E: [116 152 131 113  95 108 143 129 167  97 120 109 103 114 105  58 184 113]
R: [116 152 131 113  95 108 143 129 167  97 120 109 165 104 153  91 153 148]
J: [139 139 139 135 173 105 134  69 139  75 100  96 188 102 121  76 176 148]
U: [115 165  94 118  94 117 144 137 183 105 105 138 127  96 141  58 171 130]
dup J:   [139]
dup R:   [153]

B: [168 181 149  79 195  91  58  57  69  51]
W: [168 168 149 195 168  77 195 124 168 195]
Q: [ 99  94 115 152  86 154 139 131 122 169]
T: [157 169 150  88 172  89 122 132  62 152]
V: [119 110 137 119 105 143 144 142 144 171]
S: [157 169 150  88 172  89 122 132 142  80]
asked: [168 168 149 195 168  77 195 124 168 195]  W
asked: [168 181 149  79 195  91  58  57  69  51]  B
asked: [119 110 137 119 105 143 144 142 144 171]  V

nopu: [143 140 156 171]
Mobo: [103 176 103 103]
robif: [ 81 121  44  44]
bif: [52 52 52 52]
mivu: [147 147 147 147]
kat: [114 105 105  70]
dup Mobo:   [103]
dup mivu:   [147]
dup bif:   [52]
dup kat:   [105]
asked: [147 147 147 147]  mivu
dup robif:   [44]

tapi: [118 167 170 140 138 109 160 140 120  94 144 162  58 143  91  85  92 132
 141 106 174 147  95  77 127 138 140 143 127 125 117  64 120 100  83 109
 187 108  96 100  93  72 143 127  69 159 112 132 128 137 121  92  69 137
 214  74 144 118 140 155 112]
zuti: [127 161 177 142 146 104 159 146 116 101 147 152  60  92  92  85  94 125
 146 114 151  92 108  87  91 118 182 139 129 109 124 113 120 132  92  91
 200 131  98 107 103  87 139 119  73 145 135 124 137 137 145 102  81 154
 197  98 113  83 142 129  97]
siga: [102 104 170 156 157 135 152 147  65 160 170  85 129 142 140 138 105  50
 107 116 136 125  87  89  83 111 179 141 121 129 135 115 114 142  96  98
 194 125 129 116  99 127 151 143 100 129 142 113 129 131 151  86  98 167
 178 123 122  92 143 137  97]
motat: [122 155 174 160 137 111 155 149  93 116 160 139  69 140  94  97 109 103
 134  96 161 139 103  70 140 140 130 156 135 115 111  52 125  94  65 133
 190  97 103 104  91  72 149 139  74 166 105 122 115 130 109  95  78 129
 202  70 138 125 143 166 115]
ginim: [117 179 177 168 141  87 145 153 107  80 151 169  70 151  78  89 122 129
 144 122 116 104 101  77  99  92 186 152 119 104 158 151 132 122  64 130
 204 114 105 126 103 125 140 156 122 119 171  96 133  84 155  93 105 156
 167 116 128  84 134 158  90]
mit: [102 115 170 156 157 135 152 147  65 160 170  85 110 142 140 138 105  50
 107 116 136 125  87  89  83 111 179 141 121 121 135 115 114 142  96  98
 194 125 110 112  93  65 147 151 109 187 126 112 110 124 105  90  84 107
 194  66 134 141 141 174 134]
zira: [139 130 178  98 141 127 177 123 122 110 153 155  57 148 127 100  69 116
 151  89 147 118  88  74 146 117 124 165 111 116 138  88 122 100  71 143
 189  95 134 117  90 133 162 191 152 187 118 113 106 125 129  75 152 119
 166 102 108 171 163 156 135]
lomu: [124 146 182  92 155 128 170 127 118 125 155 151  59 140 130 116  72 115
 144 101 130 116 145  81  97 104 190 140 134 110 120 119 125 142  62 107
 201 125  98 120  98  74 135 106  73 157 160 110 146 121 138  99  91 148
 192  85  99  69 133 135 100]
asked: [118 167 170 140 138 109 160 140 120  94 144 162  58 143  91  85  92 132
 141 106 174 147  95  77 127 138 140 143 127 125 117  64 120 100  83 109
 187 108  96 100  93  72 143 127  69 159 112 132 128 137 121  92  69 137
 214  74 144 118 140 155 112]  tapi
asked: [117 179 177 168 141  87 145 153 107  80 151 169  70 151  78  89 122 129
 144 122 116 104 101  77  99  92 186 152 119 104 158 151 132 122  64 130
 204 114 105 126 103 125 140 156 122 119 171  96 133  84 155  93 105 156
 167 116 128  84 134 158  90]  ginim
asked: [102 104 170 156 157 135 152 147  65 160 170  85 129 142 140 138 105  50
 107 116 136 125  87  89  83 111 179 141 121 129 135 115 114 142  96  98
 194 125 129 116  99 127 151 143 100 129 142 113 129 131 151  86  98 167
 178 123 122  92 143 137  97]  siga
asked: [127 161 177 142 146 104 159 146 116 101 147 152  60  92  92  85  94 125
 146 114 151  92 108  87  91 118 182 139 129 109 124 113 120 132  92  91
 200 131  98 107 103  87 139 119  73 145 135 124 137 137 145 102  81 154
 197  98 113  83 142 129  97]  zuti

